Where one turn sends some rows of the set: a few examples, then the rows asked:
bimi: [ 14  33   6  -8  -2  -6   6  30   0  18 -32 -11   1  10   3  -5  18 -31
 -10  18 -14 -17   5 -22  -1  -2]
dotu: [ -8   4 -12  14   7  14 -19 -21  17 -10  -2   5   6  10  13  22 -35   8
  12  42  -3  13   4  -8 -18   6]
Tek: [ 29  -2  15  16 -11   4 -28  12   8  -5   8   4  12  12 -10  20  11   2
 -17 -15  17   1   0 -21 -30 -12]
lefi: [  9  -8   1   7  12   0   8  11  -2 -11  14 -16   5  16  -9   9   0 -22
 -23  -8  -1 -16 -27  26  33 -20]
zapek: [ 20  11   5 -25  10   2 -11 -11   4 -21 -21   6 -32  15  -5  24 -22  -1
  -1  -4   6  17   1  -4 -30  -9]
musug: [  1   8  18 -11   4   8  11 -17  -2  -7 -23  -4 -13 -11  32   1  -6 -40
  25  30 -13  -6   8  -7  22   7]
faliv: [ 18   9 -11  11  -3  27 -11 -16  31  -3  19  14  23   1  17  11 -20  -9
   7  22   1  -8   8  -1 -24  10]
Kegor: [-13 -28  29   8   0   8 -25 -17  26 -26 -18  13 -23   0  10  18 -13 -12
   4   8  -8   1  21  -5  -7   0]
Vad: [ -2   0 -27  20 -11  -7  -7  -1 -26  -4 -15  -6  26  17 -23 -16  32 -11
 -21  12 -11  10  -1   2 -16  10]
Kas: [  3  -9  16   9   5  15 -11  -4   0  -1  34   9  -9 -19 -27   7  -3  35
   9  -1   7  19  10 -10   8  -7]
lafa: [ 34  -6  -1   7  -3  29 -23 -19  18   6   7  18  13 -12 -31   6   4  -5
 -15  13  13  21   2 -17  -7   5]
bine: [ 13  -1  10 -10  15  -8 -10 -16   2  -9   4  20 -18   9 -21  16  -1  24
   7 -16  -1  18  18  -8 -33 -10]
vuse: [  9   4   9   5   0  11 -12 -12 -13   1 -20 -19  20  -1  15  14  -3 -32
  13  48   1   3 -17 -18  25   2]
gef: [ -7  16 -18  32  15 -14  28  16 -17 -12  36   4  -3  -9   3  -9 -10  -9
 -11   7  -7  10  -3  12  17 -10]
duga: [  7  23   7 -22  -1  33  -3  34  26  -3  -2  -5 -29   5  -8  -1  -2   2
  -3 -11   9 -18   3  -3   3  -7]
Bitaf: [ 29  -5 -13  41   5 -23  10  -2 -21 -21   0   8 -14  13  28  -6   8  -7
  -7 -16  -8  20 -17 -16   3 -14]
foniv: [  3  -2  27  -9   4 -14  19  10 -30  13 -26 -15  -2  15  -6   5  13 -24
  -4  15   9  -3  20 -28  -7 -12]
boke: [ -3  13  33 -20  22 -17  28 -10 -24 -13 -18   0 -17  -6   8   2  -6 -21
  11  27  -8  11   9 -11  -5 -10]
vod: [ 27  19  -2  -9  -9  32 -21  14  42  -4   8   3   5  11   4   5   5   4
   6 -11  -1 -26 -11   3  -5  -2]
fot: [ 22  -7  12   6   1  13  -3 -15 -33  -7   2 -15  -1   0   9  -7  14 -28
 -40 -15  -2  11 -23  -3  18  11]
mavu: [ 15   8   8   6   2  -7 -17  -1 -25   9 -28 -10  -4 -16 -10   7   9  -3
   6  37 -20  25 -17 -28  27  -2]
zod: [ 10  -2  28  11 -10  13  -5  23   8 -28  -5  -5  -7  18  15  10  -1  -6
  -6  -5  30  -4  -1 -24 -27 -17]
Voror: [ 28   4 -27  11   2  13  31 -12   7 -18 -12  13 -12  18   4 -38  25 -16
  12  -8   6   5 -13  -3  23  -6]
rabi: [-18  -2  -7  -2  21   2 -16 -14 -13 -36  -9   4  -3   3  23 -15  27  -1
  10  -1 -41   1 -27  19   9   6]
vovef: [ -1 -33  -6  39  13 -13   6   7   4 -19   7   7   9   3  21   0   5 -16
 -13  14 -39 -13 -10  13   2 -18]
tik: [  3  25  10   7   8  18  -3  -1  31 -29  22  21  -6  -7   7 -16   7  32
  30  -2   0   4  -8  -8  -2  -5]
Vizi: [-10  -9  22   1  12   8  -5 -19  39 -24  12  29  -7  -4   7   3  -3   2
  17   0 -14 -10  24  10 -19   0]
Tegok: [  8  17 -58  23  20 -10   3 -11  -9   6  -1  17   5  18   3  -7   5 -24
  -2   6  -5  17   3  -3   3   5]
gib: [-24  13  17   5   9 -11  -9  12 -13   6 -20 -10 -11  -2  -5  -7  22  13
  29  21 -21   4   3 -23  36  -4]
Zabi: [  9  -4  -6  11   1  30 -25 -11  35   1 -22  19  -5 -14 -21  -6   0   2
 -10  35 -14  18   1 -22   3  10]
peket: [  2  27   7   8   7  26   9  24  18 -20  -2  13 -11  -3  -9 -27  10  30
   7  20  10  15 -11 -30 -13 -10]
Nog: [-22  16   7  13  -3   2  41 -12  -8 -21  11  -1  -2   6  12 -40  10  -9
  -5  -2 -10  -6  12  13   7  17]
gogu: [-11  31   9   0   7  -7  12  25   5  -3 -24 -13   9  12  15 -14  18   6
  23  36 -25 -18 -10 -15   5 -12]
Pigig: [ 20  15  -4  -6  -4  26  33 -19  -8 -10   1 -17  11  17  19 -26   1 -22
 -20   4  -5 -11 -22  13   7  16]
pebi: [ -5  -9 -23  -9  34  -9  -3 -25   2 -10 -14   8 -12  36 -10   0  16 -11
   6 -16 -11   0  -9  17  25 -10]
noko: [-10  -1  -6   5  -4 -14  27  -4 -28  -5  -1  -4  -8   0 -33 -24  16   7
 -19   2 -29   9  18  17  -3   7]
baga: [ -3 -15   1   4  17   0  -6 -24 -49 -19   3 -11 -12  10  16  -3  15  11
   1 -15 -11  21 -20  -3  13   4]
fuga: [ -6  -1 -35  17 -11   6 -23   7 -10  -8  -8 -11  15  11  21  -6  22 -17
  -2   7 -39 -17  -8  16  -1  16]
zag: [-22   0   0  18   1  28 -14  19   6  15  19  -5  -3  -6 -22   3 -12  28
  -1  23   7   7  14 -20  13   0]
fuf: [  5 -42 -12  13  13   9  20  -6   2  -3  -5   9   5   6 -34 -21  26 -12
 -13  14 -13  -1   1  11  21 -17]

noko turns into fot
Zabi turns into duga
Where do these go?
tik turns into bine
Tegok turns into Voror
vuse turns into gogu

Where one turn sends some rows of the set: a few examples, then the rows asked:
Sebin: [  8   9 -14  11  -1  26 -20  13   8   3  -1   7 -15  -8   2  14 -16  30
 -10 -33 -20  43  -9   4 -41  -9   1  16  13  14 -25   6   3   5 -15   4]
rugat: [ -4   4  24   9 -12  -2  23 -13  -1  28  -7   7  -6  20  -3  22   0 -10
   5  40  13  -5  27   6  14 -26  21 -21 -11   3  -2  10 -14 -27  -3   5]
mel: [ -9  13 -15  10  29 -11 -37  10  12 -17   7 -16 -12 -16  -1  18   4   6
  -8 -12 -11  15 -19 -21  -4  40 -18   3  14  -1  -3   8  23  19 -18 -18]
Tuv: [ -8   8 -30  22  19  -4 -26   8  24   2   8 -14 -21 -19   3  14  -9  29
  17 -26   0  38  -8  -9 -15   3 -14  16  18   9 -22   0   3  27   4  -3]
rize: [-20   2 -17  23  14   6 -40   3  13  11   5 -14 -19 -26  -8  12   2  29
  13 -31  -1  35  -9  -9  -9   2 -18  19  14   8 -23   0   1  22  -7  -2]
doz: [-24  17 -19  22  19  -2 -28   6  23   2   7  -3 -29 -25   1   7 -14  28
   7 -24   5  30  -5 -14 -13   5 -20  17  22   8 -20   1   5  29  -5 -12]
nuvu: [ -9  10 -16  17  20   8 -36  10  12   9   4 -13 -21 -21  -4  17  -1  41
   8 -31   8  37 -10 -10 -17   3  -9  17  17   5 -19  -4  -2  28  -3  -6]
fomov: [ 30   5 -20   9  14   3 -26  11   6 -19  15  -5   2   1  21  22 -14  13
 -21 -17 -18  24 -14   2 -31  21 -18   7  15   4  -3  20  20   2 -30 -12]
Kopu: [-16  13  12  12 -16 -17   6  -9  -5  38 -18  -2  -4  17 -10  28   4  -8
   9  38  20  -1  28   5  21 -20  20 -10  -1   7   5   1 -22 -28  -1   8]
nef: [ 21   7  -8   4  10  12 -26  16  -1 -21   8   1   2   3   7  21  -9  13
 -23 -16 -30  21 -15  -3 -35  25  -8   7  12  -1  -7  18  22  -1 -37 -12]
foz: [-22  15 -21  18  19   4 -32   7  22   7  -2 -10 -28 -27  -6  11  -3  23
   5 -30  -2  37 -13 -14 -12   6  -9  13  16  14 -21  -5   2  25   4  -3]
Gidop: [  2  11 -28  16  26 -18 -40   9  16 -12  11 -20  -8  -9   9  22  -2  11
   1 -14  -5  20 -15 -14  -8  34 -23  10  19  -1   0   9  21  19 -14 -15]
peg: [  1  12  28   1  -3 -12  20  -9  -5  23  -7   5 -10  18   7  17   5 -22
 -14  32  24  -8  25   6  22 -17  15 -24  -3  13   5   8 -11 -35  -9   0]
puso: [-13  16  12   8 -10 -21   0 -14  -4  36 -18  -3  -6  11   1  28   5 -20
 -13  37  26  -6  21   5  30 -10   9 -19   0  13  17   3 -18 -32  -5   4]
fofe: [  0   6  24   5  -5  -6  17 -18  -1  25  -8   6  -9  14   8  22   2 -23
 -15  40  19 -10  20   5  23 -15  11 -28 -11   8  10  12  -9 -31  -7  -1]
Mupa: [ 21   2 -21  16   8  18 -12  10  13  -5  10   0 -12  -8  15  13 -20  30
  -6 -30 -14  43  -7   6 -38 -10  -8  14  13  13 -25  10   4  10 -12   0]
Laf: [-18  16  12   8 -11 -14   9  -7  -2  38 -16  -1  -8  19 -12  31   6 -12
  18  34  24  -1  29  -4  21 -17  25 -14   5   9   9   0 -19 -23   0  -1]
Lugan: [-11  17 -15  16  24 -14 -36  10  14 -18  14  -7 -12 -11   5  16  -9  13
  -5  -9  -5  10 -10 -18 -11  35 -27  10  21  -5  -2  13  23  20 -26 -25]
tep: [ 26   4  -4   4  21  13 -31  14  -4 -17  13  -7   0  -3  13  23  -5  25
 -26 -19 -10  19 -16  -2 -28  24 -14   5  12  -3  -2  15  16   7 -36 -17]
pif: [  4  10  23  -2  -3  -2  23 -12  -6  23 -10   5  -8  13   7  26  -1 -23
 -18  35  20  -4  23   2  18 -14  16 -29  -2  16  13   9 -16 -33 -13  -5]
Zutu: [-19   7 -25  16  11   0 -40   1  26  10   5  -7 -32 -18  -4  15  -5  27
  11 -22   0  39 -16 -15  -8   7 -15   8  18   7 -22   2   2  30   1  -3]
fola: [-11   8  11   1  -9 -22   2 -11   3  37 -12   6  -6  11   1  23   6 -19
  -2  40  29  -9  23   2  28 -12  11 -20   4  12  18   0 -14 -33  -4  -4]
Kiz: [-14   5  11   5 -15 -16   9  -7   3  40 -12   8  -5  14  -6  22   4  -9
  13  40  25  -3  29   5  20 -24  20 -14   4  10   7  -2 -19 -30   0   1]
Bam: [  2  12 -14  17   2  20 -18  10  13   0   7  14 -20 -11  10   9 -27  34
  -9 -30  -8  38  -3   4 -39 -11 -12  19  20  13 -24  10   3  10 -19  -5]
tekem: [ -1  -2  19   1 -11  -8  24  -5   0  27  -6  12  -4  15  -1  19   0  -8
   3  42  18  -4  28   7  14 -25  20 -21  -3   9   3   3 -18 -33  -7  -1]
Dur: [-10  18  19   3  -7 -21   3 -10  -4  33 -12   1 -10  21   4  21  10 -24
  -7  30  31  -8  25   4  27 -12  14 -17   4  14  13   5  -9 -35  -6   1]
tifu: [ -5  11  26   4  -8 -11  25  -5  -5  25  -7   5 -10  22  -2  17   5 -12
   6  32  22  -3  31   5  17 -25  24 -18  -2   9  -4   5 -14 -32  -5   4]
refub: [ -9   2 -13  17  22  -7 -49   4   7  -7  11 -21  -7 -19   1  19   8  11
  -6 -18  -5  15 -17 -15  -1  33 -30   9  13  -1  -3  10  19  15 -25 -15]
zuz: [ 19   3  -7  10  10  27 -20  14   2  -1   9  -1 -10  -8   6  17 -12  43
  -9 -30  -8  37  -9   4 -39  -6  -3  15  12   5 -22   7   0  12 -21  -5]
susaf: [ 10  -7  -6  17   2  28 -22   9   2   2   9   1  -9 -13   3  11 -11  34
  -5 -33 -17  39  -7   5 -34 -12 -11  17   8   9 -29  11   1   6 -23   2]
nage: [ -5   5  21   9 -10  -7  27  -8  -8  24 -11   2  -3  15  -5  23   0  -6
   1  42  13  -2  28   6  16 -22  22 -19  -9   4  -3   6 -22 -29  -7   7]
vupu: [ 10  -1 -15  10  -4  25 -22   7  14   4   7  10 -21  -2   4  16 -19  36
  -3 -25 -17  46 -12   2 -36 -11  -5  10  14   8 -30  12   0  12 -16   2]
gem: [ -4   7  22   5  -7   1  31  -7  -4  26 -10   5  -9  15  -5  24  -1  -9
   7  36  17   2  30   1  13 -25  27 -22  -3  10  -1   5 -22 -26  -5   0]
Loviz: [-16  11  14  12 -17 -13   4 -15   2  40 -14   3  -8  22  -7  26   5 -12
  13  36  21  -4  26   4  21 -22  19 -13  -3   5   6   5 -13 -25   2   6]
Dagut: [ -2  12 -14  11  30  -7 -46  10   7  -6   8 -21 -12 -16   3  23   6  22
  -8 -19   5  18 -18 -16  -6  33 -21   8  18  -2   1   3  14  23 -18 -19]
ziz: [-14  16  18   7 -11 -20   8  -6  -4  36 -12   1  -9  24  -5  21   9 -14
  11  31  28  -4  30   3  22 -20  22 -11   4  10   4   2 -13 -30  -1   4]
keba: [-12  14  16   8 -11 -16  -2 -19   2  38 -15   1 -10  16   3  26   6 -24
  -8  36  26  -9  20   3  28 -12   9 -21  -2   9  17   7  -9 -30  -1   2]
Pavep: [ 15  13 -10  11   7   9 -26  14   3 -18  14   9  -2   3  14  17 -22  19
 -21 -15 -18  18  -8   0 -37  17 -19  13  20   0  -5  21  21   3 -40 -18]
Dimum: [ 20  -5  -3   9  11  15 -33   9  -5 -16  15  -6   3  -6  11  18  -5  16
 -25 -19 -22  20 -15   1 -25  20 -22   7   7   0  -8  21  19  -1 -42 -12]
Pazup: [ 24  -3  -9   2   5  14 -28   8   5 -18  15   5  -6   7  12  21 -14  17
 -23 -10 -25  25 -19  -3 -31  21 -14  -2  11  -2 -10  24  19   4 -38 -12]
zize: [ -9  19  12   2  -8 -16   0 -12  -3  35 -17  -1  -7  17   1  32   6 -26
  -7  34  27  -6  22  -2  26  -6  14 -21   6  14  24   5 -14 -31  -9  -6]
Rilem: [ -4   5 -18   7  21 -11 -45   3  16 -11  12 -11 -17  -8   4  22   0   9
  -9  -7  -8  19 -24 -19  -2  39 -25  -3  17  -3  -2  14  20  21 -22 -18]
pufu: [  0   2  19  -2  -6 -13  16  -9   0  25  -6  10  -3  11   7  20   3 -19
 -12  43  22 -10  22   6  22 -13  11 -26  -1  11  14   5 -13 -37 -10  -5]
fanup: [ -1   8  23   4  -3 -10  20 -12  -7  22 -11   1  -6   9   6  23   1 -19
 -21  41  18  -7  21   6  24 -12  11 -26  -9  11   9   8 -18 -33 -10   2]

tep turns into Dagut
Loviz turns into rugat
Where do these go?
susaf turns into Dimum
Laf turns into gem
Rilem turns into Zutu
Sebin turns into nef
Tuv turns into Mupa
fola turns into Kiz
Bam turns into Pavep
fanup turns into puso
peg turns into Dur

